Named turns come first, each shown by rows before and after it. Which turns, in which order, take the first row of each pair that follows to the second? Write the first one first, as in the answered first pair.
Kulod:
[ 14, -26, -25,  -5, -17, -17,  23,  -3,  -1,  11,  -3,  13,   0,  -3,   0,
  -4,   5,  12, -13,   5, -15]  ->  [-14,  -7,   5, -10,   7,  15,  -7,  -2,   0,  12, -21, -16,   7,  23,   7,
 -17,  23,   1,  -3,  12,   0]
[  5, -15,   4,  24, -10, -29, -37, -10, -17,  26,   8,  18,  -5, -24,  -4,
  -5,  32,  -4,   0,  22, -25]  ->  [ -5, -11,  18,  23,  -1, -17, -48,  -8, -20,  24,   0,   4,  -3, -14,  -2,
  -9,  38,  -9,   3,  23, -20]
[ -3,  16, -10, -17,  14,  25, -16,   6,   9,   4, -28, -13,  20,  25,  -4,
 -10,  -4,  -5,  13,  -2, -17]  ->  [ -3,  24,   5,   8,  -9,  22,   2,   5,   9,  -5,  20,  12, -21,   9, -12,
  -8, -13, -23, -17, -25,  17]
tapun:
[ 13,  -6,  -2, -11,   0,  15, -11, -11,  -9, -14, -37,   3,  22,  -3,  -8,
 -16,   9,  12,  17,  11, -22]  ->  [ 12, -13, -10, -14,   0,   6,  -8, -10,  -5, -12, -34,   0,  25,   0,  -1,
  -6,   1,  19,  22,  18, -19]
[ 26, -10, -29,  -9,  28, -32,   5,  -5, -11,   5,  14,  -7,  24,   7,   3,
  22, -31,  26,   6,  32,  -9]  ->  [ 25, -15, -35,  -7,  16, -28,   7,  -4,   8,  -4,  34,  12,  17,   0,  -2,
  17, -47,  15,  -5,   9, -10]
[-38, -12, -20, -16,  11,  18, -21, -12,  14, -11,  -4, -29,  21,   6,  33,
  11, -25,  -3,  13,  29, -20]  ->  [-40, -17, -26, -14,   1,  21, -16, -11,  26, -19,   8, -18,  16,   0,  30,
  11, -37, -12,   9,  14, -20]
mase:
[ -6,  20,  33,  15,   4,  52, -31,  -7, -10,   8,  11,  18, -13,  20,  21,
  -9,  32, -23,  -8,  23,   4]  ->  [-22,   0,  14,  -7,   3,  55, -43,  -2,  17,  -2,   3,  13,  12,  27,  30,
  -7,   8, -24,   6,  15, -10]
[-15,   7,  18, -10,  24,  18, -18,  -2,   9,  -4, -10, -21,  11,  15,  16,
  -2,   8,  -5,  10,   6,  11]  ->  [-17,  -3,   9, -13,  26,   1, -14,   1,  10,  -4,  -5, -25,  17,  14,  23,
  10,  -2,   4,   9,  16,  10]
[ 14,  -7, -20,  12, -25, -57,   9,   9,   6,  -1,  11,   3, -12, -12,  11,
   6, -26, -11, -35,  13,  10]  ->  [ 20,  14,   6,  27, -26, -40,  10,   1, -10,   4,   9,  10, -34, -14,  -6,
 -11,   0, -19, -43,   5,  18]
[-29, -14,   7,  -7, -38,   5,   2,   9,  -3,   7,  13,   7, -15,  -2,  15,
  28,  11,   2, -18,  -9,  24]  ->  [-28,  -7,  15,  -5, -40,  13,   2,   5,  -1,   7,   9,   8, -18,   0,   8,
  21,  16,  -2, -23, -13,  24]

Between the rows of a pair lie two turns.
[-12, -23, -41, -23, -22, -11,   7,  -6,   2,  -8,  25,  29,  -2,  -4,   9,
  -3, -11,  15,  -7,  -6,  -3]  ->  [-25, -18, -26, -32,  -2,  -9,  -9,  -2, -11,  -2,   4,  -7,  12,  17,  25,
   8,   4,  28,   8,  27,   8] | Kulod, mase
[ 17, -11,   5,   0,  -9, -23, -14,  -2, -21,  21, -11,  -3,   6,  20,  -1,
  10, -19,  12,  -7,  26, -12]  ->  [ 15, -20,  -4,   2, -24, -24, -10,   0,  -3,  10,  10,  16,   0,  10,  -4,
   8, -39,  -1, -16,   4, -14] | tapun, tapun
[ -9,  14,   6,  -2,   8,  21, -16,   0,  17,   2,  -6,   0,  -5,  -1,  -4,
 -16,   8, -16,  10,  -7,  -8]  ->  [-16,   6,   0,  -3,  -2,  10,  -9,   5,  28,  -8,  17,   4,  -6,  -4,   6,
  -5,  -9, -17,   5,  -6,   7] | mase, Kulod
[-15,  18,  15,  -9,  15,  -8, -19, -18,   0,  11, -21, -20,  14,   5,  -2,
  14,   5,  -2,  16,   9,  -2]  ->  [-22,  16,  15,   3,  -1, -19,  -8, -17,   6,   2,  17,  -7,  -8,  -1,   1,
  26, -11, -11,  -4,  -2,  25] | tapun, Kulod
[ -3, -11, -25,   1,  -7, -16,  20,  -3,  17,   5,  -1,  20,   8, -12,  -6,
  15,   5,  13,  -2,  -3, -22]  ->  [-21,   9,   5,  15,  -7,   4,  15,  -3,  17,   0,  21,  18, -16,  -6,  -8,
   8,  11,  -5, -14, -14,  12] | Kulod, Kulod
[ 52, -20, -52, -11,  -1, -31,  19,   1,  -9,  11, -26,  19,  35, -18, -10,
   6,  -4,  24,  11,  10, -60]  ->  [  7,  37,  37,   5,  33,  35, -21,   0, -30,  18, -44, -31,  10,  23, -15,
 -19,  50,   0,  13,  23,  -3] | mase, Kulod
[ 11,  -5, -19, -18,  11,  -7,  -7,   1,  -2,  -8, -35,  -3,  24,  -6,   3,
  -4,  12,  16,   3,   9, -41]  ->  [ 15, -17, -29, -13,   0, -30,   6,   4,  -3,  -9, -14,   4,  15, -14,  10,
  12,  -2,  19,  -5,  14, -31] | mase, tapun
[ -6, -11, -18,  -5,  11, -22,  15,   8, -17,   4,   1,  -5,  23,  12,   8,
  16, -11,  14,  22,  25,   5]  ->  [-28,   4,   5,   3,  11,  -8,  10,  10,  -6,  -3,  21, -10,   8,  21,   8,
  15, -13,  -3,  12,  16,  32] | Kulod, tapun
[  7,  -6,  -3,   9,  -7, -16,  13,  -2,  -6,  -3,  35,   3, -23,  -9,   8,
  24, -12,  -2, -15,  16,  17]  ->  [  8, -24, -24, -15,  -2, -20,   1,  -2,   8,  -5,  11,   0,   9,  -2,  16,
  23, -24,   7,   2,  18, -12] | Kulod, tapun
[ -3,   6,  24,  -1,  10,   5,  -1,  -8,  11, -13,  35,   7, -18,  31,  22,
  17,  -9, -34, -15, -12,  12]  ->  [ 33, -15, -17, -11,   1, -25,  17, -13,   3,  -5,  21,  23,   0,  13,  17,
  21, -15, -12,  -9,  -3, -29] | tapun, Kulod
[ -4, -23, -31, -12,  -6, -12,   6,  12,  31,  -9,   4,   7,  14,  -2,   4,
   8, -27,   2,   2,  -8,  -9]  ->  [ 20,   7,  -1,  23, -13, -16,  28,  -1,  -9,   6,  16,  14, -28, -12, -13,
  10,   4,   4, -18,   6,  14] | mase, mase
[  5,  30,  27,  30,   4,   9,  -5,   3,  -8,  -7,  29,  -4, -32,   0, -15,
  -5,  18,  -9, -13,  -1,  44]  ->  [ 33, -10, -34,  11, -18, -15,   9,   3,  17, -14,  24,  30,  -3, -23, -18,
  -8, -18,  -1,  -6, -26, -16] | mase, Kulod
[  2,  29,  41,   3,  16,  -4,   8,  16, -23,  16,  15, -36,  -9,  25, -10,
   7,  23,  12, -11,  23,  49]  ->  [ 21,   5,   7, -21,  20, -24,  10,  16, -27,  24, -19, -41,  27,  21,  -5,
  13,  17,  35,  11,  37,   5] | Kulod, Kulod
[ 10,   8,  -7, -11,  23, -37, -10,   1, -22,   9, -60, -36,   4,   6,  37,
  31,  54,   6,  37,  36,  12]  ->  [ 40,  -7, -36,   9, -15, -73,  30,  -4, -23,   5, -18,   9, -22, -28,  29,
  47,  30,   8,  16,  19,  11] | Kulod, Kulod
[-29,   7,  21,  -3,  20,   8, -30,  -3,  -7,  -4, -20, -26,   1,  13,  10,
  -2,   4, -14,   9,  -5,  11]  ->  [  2, -23, -24, -14,   6, -26, -11,  -2,  -9,   2, -26,  -7,  20,  -4,  12,
   9, -10,   8,  13,   2, -25] | Kulod, Kulod
[  4,   8, -10, -14,  25,  13,  -8, -10,   5, -18,  -8,   4,   0,   5, -12,
  -7, -15, -21,  10,   4,  -3]  ->  [ -4,   9,  -4, -11,  23,   7,  -7,  -7,   8, -21,   7,  -1,  -6,   7,  -4,
   0, -20, -20,   4,   9,  14] | mase, Kulod
[-11,  12,   4,   9, -28,  19,  -4,  -8,  14,  -1,   4,  30, -14,  -8,   9,
   4, -24, -13,   0, -13, -22]  ->  [ -2,  -3, -14,  -6, -22,  -3,   2,  -4,   6,   6, -11,  15,   7,  -5,  19,
  18, -27,  11,  10,  10, -33] | Kulod, mase
[-11,  14,  27,   4,  -4,  29, -12,   4,  19, -13,  25,   8, -16,   2,   0,
 -12,  -3, -29, -17, -26,  27]  ->  [ 34,  -6, -16,  -1, -18,   5,   8,  -5,  13,  -5,   4,  37,   1, -23,  -9,
 -14, -11, -13, -10, -28, -29] | Kulod, tapun
[-26,  -9,  -5,  17,  16, -30,  -6,   7,   1,  -1,  -4, -18,  -8,  34,  -5,
  12, -10,  37,   2,  43,  21]  ->  [-24,  19,  26,  30,  20,   8, -15,  -4,  -4,  -1, -15,  -9, -21,  35, -30,
 -18,  15,  14,  -5,  20,  17] | mase, mase
[-14, -28, -18,   1, -16, -61,  15,  26,  16,   5,   7,  -7, -21,   0,  14,
  24, -23,  31,  -1,   5,  12]  ->  [-23,  -3,  17,   7,   6, -40,  -1,  25,  -6,  21, -14, -38, -20,  22,  14,
  18,  12,  33,   7,  29,  26] | Kulod, mase
[-41,  -2,  -1,   7,  22,  72, -45,   8,  19, -12, -43,  -6,  41,  13,  10,
 -26,  -1, -35,  37, -31, -30]  ->  [-43, -13, -12,  -4,  34,  49, -47,  15,  10,  -5, -50, -28,  58,  23,  30,
  -3,  -2, -14,  47,   3, -28] | tapun, tapun
[ -3,  12,  12,   9,   3,  19,   5,  -5, -13,  10, -15,  -4,  -1,   3,  -5,
 -11,  17,  -2,   2,   4,   8]  ->  [-13,  -9, -11, -10,   6,   8,  -2,   2,   6,   1, -16, -12,  21,   7,   7,
  -5,  -5,   1,   9,   5,  -1] | mase, mase
[-11, -20, -12, -22,  15, -14,  -8,   8,   6,   0,  14, -37,  35,  10,  32,
   1, -37,  -4,  20, -13,   6]  ->  [-15,  -5,  10,   3,   5, -18,   3,   8,  -5,   2,  44, -32,   4,   5,  29,
   7, -28, -11,   2, -13,  40] | Kulod, mase
[-21, -16,  -3, -11,   0,  -2,   0,   8,  13,  -6,  -8, -10,   2,   4,  29,
   6, -21,  -1,  -9,  16,  27]  ->  [ -8,   6,  20,  11,   2,   4,  10,  -2, -11,   3,  -4,  -3, -19,  -2,  14,
  -1,   4,  -5, -16,  15,  37] | mase, mase
[ 19,  13,   0,  27, -27,   8,   4, -24,  -1,  16,  -8,  20,  17,   2, -31,
   0, -12, -14,  27, -11, -12]  ->  [  4,   3,  -7,   9, -16,  10, -12, -19,   9,  11, -23,   4,  35,  13, -17,
   3, -19, -10,  37,  -5, -18] | Kulod, mase
[-24, -30,  27, -36,  15, -28,  11,  -2,   4,  -5,  17,   3, -16,  11,  -4,
  22, -14,  -4,  -5,   7,  -2]  ->  [-20, -22,  32, -27,   8, -24,  13,  -7,   2,  -6,  28,  16, -28,   5, -13,
  17, -12,  -9, -11,  -5,  -2] | tapun, mase
[ 27,  -8, -26,  20, -34, -27,  24,  -1,   4,  -4,  43,  26, -18, -10,   2,
   4, -30, -14, -31, -11,  -5]  ->  [-22,  27,  33,  19,   0,  28, -17,   5,   9,  -6,  25, -15, -21,  29,   6,
 -19,  -1, -35, -25,  -6,  30] | Kulod, Kulod
[ 23,  14,  26,  10,  26,  23,  -8,  -3, -36,  22, -42, -24,   6,  18,  -8,
  -3,  43,  -3,   7,   9,  -4]  ->  [ 15, -29, -19, -10,  18, -29,   4,  15, -13,  12, -14, -32,  25,  16,  28,
  42,  -9,  20,   9,  28,   4] | tapun, tapun
[ -4,  18,  26,   5,  17,  30, -19, -15, -10,  10, -16, -14,  14,  21,  -4,
 -18,  27,  -5,   5,  -6,  -8]  ->  [-16,  -9,  -4, -18,  16,  13, -20,  -4,  13,   2, -12, -19,  41,  26,  18,
  -5,  -4,   1,  16,  -2, -16] | mase, tapun
[ 15, -10,  -6,  12,  15, -15,  49,  23, -23,   1,  -7,   0, -14, -10,  21,
  29, -13,  31,  -3,  37, -14]  ->  [-13,  -2,  10,  -5,  40,  16,  14,  29,  -7,  -3, -35, -27,   9,  16,  31,
  13,  -5,  26,  12,  37, -15] | tapun, Kulod
[  5,  11, -12,  14, -10, -14, -11, -48, -42,   4, -12,   2,  14,  16, -32,
 -14,   8,   0,   0,  36,  -9]  ->  [-18,  17,  -3,   9,  -8,  16, -32, -46, -19, -10, -11,   1,  14,  24, -36,
 -30,   6, -21,  -1,  12,  -4] | Kulod, mase
[ 20, -15, -31,   9,  12, -24,  55, -12, -44,  13,  -9,  19,  34,   2,  -7,
   2,  -3,  10,   7,  10, -12]  ->  [ 25,  -5, -20,  15,  16, -14,  54, -16, -55,  16, -13,  16,  25,   4, -12,
  -4,   9,   6,   6,  10,  -7] | mase, tapun
[ -1,  16,  14,  13, -13,  18,   4, -11,   1, -11,  25,  15, -21, -12,  -8,
 -14,  -3, -17, -17, -26,   9]  ->  [-15,  10,  13,  -8,   2,  35, -21,  -7,  15, -15,  -5,  -3,   8,   4,   0,
 -25,  -2, -17,   3, -26,  -8] | tapun, mase
[  6,  19,  13,  14,   0, -14,   3,   4,  -4,   3,  17, -15, -12,  -1,  -1,
  12, -12,  18,   3,  12,  13]  ->  [ 12,   7,  -7,   7,  -5, -22,   6,   4,   5,   0,  15, -12,   1,  -4,   1,
  15, -23,  19,   6,   9,   0] | Kulod, tapun
[-19,  10,   8,  15,   0,  25, -19,   1,   7,  19,  -3,   8, -25,  26,  -6,
 -19,   5, -11,   1,  30,  31]  ->  [ -4, -14, -26,  13, -24,   0,   3,   3,  19,  10,  19,  38, -24,   8, -11,
 -12, -26,  -7,  -8,  13,  16] | mase, Kulod
[-29,   1,  -7,  -7,  31,   0,  -8,  12,  12, -10, -12, -61,  -7,   3,   7,
   6,  23,  -2,  26,  -1, -11]  ->  [ -1, -19, -40,  -5,  12, -33,  18,  10,  13,  -7,   4, -33,  -9, -22,   2,
  18,   8,   9,  20,  -7, -33] | Kulod, Kulod
[  8,  18,  10,  -4,   2, -10,  -2,   4,  -9,  -4,  17,   9,   0,   1,   0,
  15,  12,  12, -19,  -4,   7]  ->  [ 17,  11,  -2, -11,  -2, -11,  -1,   1,  -6,  -4,   5,  19,   8,  -5,  -4,
   9,   9,  10, -16, -11, -14] | mase, Kulod
[-22,   0,  11,   2,   0,  17,  -8,   6,  16, -10,  12,   7,   0,  10,  11,
   4, -14,  -8,   2,  -6,  19]  ->  [-16,  -2,   9,   6,  -3,  -1,   3,   9,   5,  -6,  20,   4,  -2,   6,  16,
  17, -14,   2,   1,   4,  26] | mase, mase
[  1, -31, -34,   2,  -7, -41,   8,  -4,  12,  -5,  18,  16,  16,  -5,  44,
  10, -12,  18,  -7,  11,   7]  ->  [-22,  -8,   2,  20,  -6, -17,  -2,  -3,  15, -11,  37,   7, -11,   3,  41,
   3,  -2,  -4, -21,  -1,  48] | Kulod, Kulod
[-16, -17, -16, -13,   2,  -3,  -5,   8,  12, -11,  18,  -3,  10,   1,  14,
   8, -13,  -5,   3,   1,  -9]  ->  [-15, -13,  -6,  -3,   4, -10,   0,   9,   1,  -7,  26, -13,  -2,   4,  16,
  17,  -8,   3,   0,  13,   9] | Kulod, mase
[-34, -12,   9, -17,  16, -12, -12,  10,   6,  -1, -17, -30,  19,  16,  18,
  25,  -5,  17,   6,  26,   3]  ->  [-44, -14,  12,  -7,   3, -11,  -8,  14,  24, -16,  17, -15,   3,   8,  17,
  26, -25,   1,  -7,   7,  20] | tapun, Kulod
[  6,   6, -11,  -8,  10,  22,   0,   7,  21,  -5,  -7,   7,   5,  -1, -21,
 -15,  15, -12,  21, -14, -32]  ->  [  7,  -8, -25, -16,   4,   8,   6,  13,  26, -10,  -1,   6,  15,  -1, -15,
  -3,   1,  -2,  22, -13, -32] | mase, tapun
[ 18, -12, -29,   1,  15, -34, -21,  10, -27,  27,  -8, -18,  12, -15,  33,
  26,   3,  25,   3,   4,   1]  ->  [ 15, -17, -39,   6,  -8, -26, -12,   9,   0,   8,  23,  15,  -1, -31,  25,
  15, -23,   0, -12, -38,   1] | tapun, tapun
[-20, -15,  -7, -11,   7, -27,   2,  -8,  12, -17,  20,   3,  27,   5,   6,
   0, -37,   4, -19,   3,  -9]  ->  [-20,  -9,  -7, -15,  16,  -9, -10,  -9,  17, -17,   0,   1,  37,   9,  -1,
 -18, -27,  -4, -11,  -6, -23] | tapun, Kulod
[  8,   0, -15, -27,   1, -26, -15,   4,  -1,  18,  36,   1,   8,  42,  -4,
   7, -35, -10, -15,  -6,  36]  ->  [ 10,  18,   1, -14,  -2,  -2, -19,  -5,   3,  16,  34,  17,  -4,  34, -22,
 -14, -23, -28, -19, -29,  34] | tapun, tapun
[ -6,   2,  14,  10,  -5,   2,  -9,  -4,  -5, -10,   5,   5, -24,   6,   9,
  -2,  10,  -5,  -8,   4,  22]  ->  [ -3,   0,   3,  -5,   8,   1, -18,  -5,  -7,  -6, -23,  -9,  -1,  14,  13,
  -2,  12,   4,   7,  15,   1] | Kulod, Kulod
[  3,  -9,   8,  -4,   9,  11,   6, -24,  11, -13,   1,  20, -11, -11,  -1,
  -5,   8,   1,  16, -27,   5]  ->  [  5, -21,  -9, -13,  12,  -2,   8, -23,  11, -11,  -2,  15,   1, -12,   6,
   4,   1,  14,  23, -18,  -7] | Kulod, mase
[  2,  14,  21,  11,   2, -26,  18,   6, -11,   9,  13, -16, -10,  -9,   6,
   4,  18,   7,  -1,  24,  28]  ->  [ 11,  -5,  -5,   6,  -9, -40,  26,   8,  -2,   8,  16,  -3,   1, -18,  11,
  12,  -3,  12,   0,  19,   9] | Kulod, tapun
[-21, -29, -31, -10,  -6, -11,   8,  -1,   6,  12,  17, -17,  12,  -9,  11,
   7, -14,  15,  -4,  13,  -7]  ->  [-20, -16, -22,  -2, -16,  19,   7, -11,  15,   5,  25,   5,  -5, -20, -11,
 -17, -11,  -9, -15, -20, -10] | tapun, tapun
[-29,   0,  -2,  -4, -11,  11,   6,  27,  27, -23,  34,  -6,  -7,  26,  12,
  12, -15,   2,  -5,  -7,  54]  ->  [-21,  13,  11,   6, -10,  15,  12,  21,  12, -18,  38,  -3, -20,  25,   4,
  10,  -2,   1, -13,  -5,  61] | mase, mase
[  6, -15, -29, -19,   0,  27, -17,  -7,  31,  -5, -28,  26,  19,  -1, -19,
 -32,  -5, -16,   8, -34, -49]  ->  [ 12, -30, -48, -19, -13,   0,  -2,  -3,  33, -10,  -3,  33,  20, -10, -10,
 -14, -24,  -4,   0, -30, -45] | mase, tapun
[ 13, -19, -45, -14,   0, -18,  11,  -1,  20,  -1, -19,  12,  27,  -4,  -4,
   2,  -4,  10,  14, -21, -35]  ->  [-24,  14,   5,  -7,  18,  27, -20,   1,  25,  -7, -25, -10,  14,  20, -11,
 -23,  17, -17,  14, -29,  -5] | tapun, Kulod
[-35, -23,   0,  -7,  -6,  10, -17,  12,  35,  -1,   0,   3,  23,  20,  14,
  -2, -26,  -2,  17,  -8,   9]  ->  [-24, -29, -16,  -6, -14,  -5,  -8,  10,  36,   0,   4,  11,  26,  11,  13,
   2, -33,   2,  14, -12,  -3] | Kulod, Kulod
